Look-ups in named tables: a row name and a column name give one cell, copied from the table.

muko:
            bes  dopose     vik     nom    peku
popogir   0.003  -0.789  -0.326  -0.166  -0.237
rez       0.090  -0.394  -0.032  -0.369  -0.406
sibi      0.013   0.019  -0.009  -0.228  -0.267
feku      0.104   0.426   0.355   0.464   0.060
nef      -0.005  -0.305  -0.206  -0.416   0.128
birev    -0.110   0.542   0.247   0.258   0.152

What is the peku of nef in muko? 0.128
What is the vik of feku in muko? 0.355
What is the vik of sibi in muko? -0.009
What is the bes of popogir in muko? 0.003
What is the bes of sibi in muko? 0.013
What is the peku of sibi in muko? -0.267
What is the vik of rez in muko? -0.032
What is the peku of birev in muko? 0.152
What is the dopose of feku in muko? 0.426
What is the vik of nef in muko? -0.206
What is the bes of feku in muko? 0.104
What is the vik of birev in muko? 0.247
What is the vik of popogir in muko? -0.326
What is the dopose of nef in muko? -0.305
What is the dopose of rez in muko? -0.394
What is the nom of birev in muko? 0.258
What is the bes of nef in muko? -0.005
What is the nom of sibi in muko? -0.228
What is the dopose of popogir in muko? -0.789
What is the nom of nef in muko? -0.416
Row with the largest peku: birev

sem
         bar  rodilo  supar
gib     2.21    7.50   6.25
diba    6.91    9.20   6.98
gotof   6.00    8.01   3.42
mup     1.65    5.96   5.37
bipuri  4.73    5.32   2.36

supar of gib = 6.25
rodilo of mup = 5.96
bar of mup = 1.65
rodilo of gotof = 8.01
supar of bipuri = 2.36
rodilo of diba = 9.20
bar of bipuri = 4.73
bar of gotof = 6.00
bar of gib = 2.21
supar of diba = 6.98
rodilo of bipuri = 5.32
rodilo of gib = 7.50
supar of mup = 5.37
bar of diba = 6.91
supar of gotof = 3.42
Row with the largest supar: diba

zaris:
|  | mekegi | bim |
|---|---|---|
| nadeka | -7114 | 7963 |
| miv | -7465 | 7941 |
| kobeluf | -7961 | 9902 |
| letiro | -2811 | 5338 |
| kenip | -4035 | 4642 |
| zonuzu | 4701 | -4910 |
| mizo | -5541 | 8668 |
| zemaz | -5598 | 9200 |
| fomona | 4465 | 340 |
| zim | 5074 | -2367 |

What is the mekegi of fomona in zaris?
4465
What is the mekegi of mizo in zaris?
-5541
What is the mekegi of kenip in zaris?
-4035
What is the mekegi of zonuzu in zaris?
4701
What is the mekegi of kobeluf in zaris?
-7961
What is the bim of zemaz in zaris?
9200
What is the mekegi of nadeka in zaris?
-7114
What is the bim of mizo in zaris?
8668
What is the bim of kobeluf in zaris?
9902
What is the bim of miv in zaris?
7941
What is the bim of fomona in zaris?
340
What is the mekegi of letiro in zaris?
-2811
What is the mekegi of miv in zaris?
-7465
What is the mekegi of zemaz in zaris?
-5598
What is the bim of letiro in zaris?
5338
What is the bim of zim in zaris?
-2367
What is the bim of zonuzu in zaris?
-4910
What is the bim of kenip in zaris?
4642
What is the bim of nadeka in zaris?
7963

Table degemo
|  | zom | rotuna | ret | ruvabiz | pir | nasupiv | mun | metomas | pil | kob |
|---|---|---|---|---|---|---|---|---|---|---|
| zovuzed | 50450 | -60154 | -38178 | -40253 | -51810 | 44857 | 34657 | 2830 | -76203 | 32448 |
| mana | 34610 | -17997 | -13238 | -88162 | 6080 | 62618 | 59193 | -35854 | -67161 | -61720 |
| lazoso | 46770 | 41740 | 58108 | -43252 | -16636 | -57236 | 71910 | -40316 | 62290 | 51097 |
| zibavaf | -78274 | 33667 | 78968 | 1970 | 47435 | -36612 | 20437 | 29035 | 54169 | -68582 |
| diz | 19966 | 23227 | -56367 | 87429 | 32132 | 42531 | -81812 | 43167 | 58001 | 3706 |

What is the kob of lazoso in degemo? 51097
What is the pir of zovuzed in degemo? -51810
What is the nasupiv of lazoso in degemo? -57236
What is the pil of diz in degemo? 58001
What is the ret of diz in degemo? -56367
What is the pil of lazoso in degemo? 62290
What is the pir of lazoso in degemo? -16636
What is the zom of zovuzed in degemo? 50450
What is the rotuna of zovuzed in degemo? -60154
What is the metomas of lazoso in degemo? -40316
What is the kob of mana in degemo? -61720
What is the rotuna of zibavaf in degemo? 33667
What is the mun of lazoso in degemo? 71910
What is the mun of zovuzed in degemo? 34657
What is the kob of zibavaf in degemo? -68582
Which row has the largest nasupiv? mana

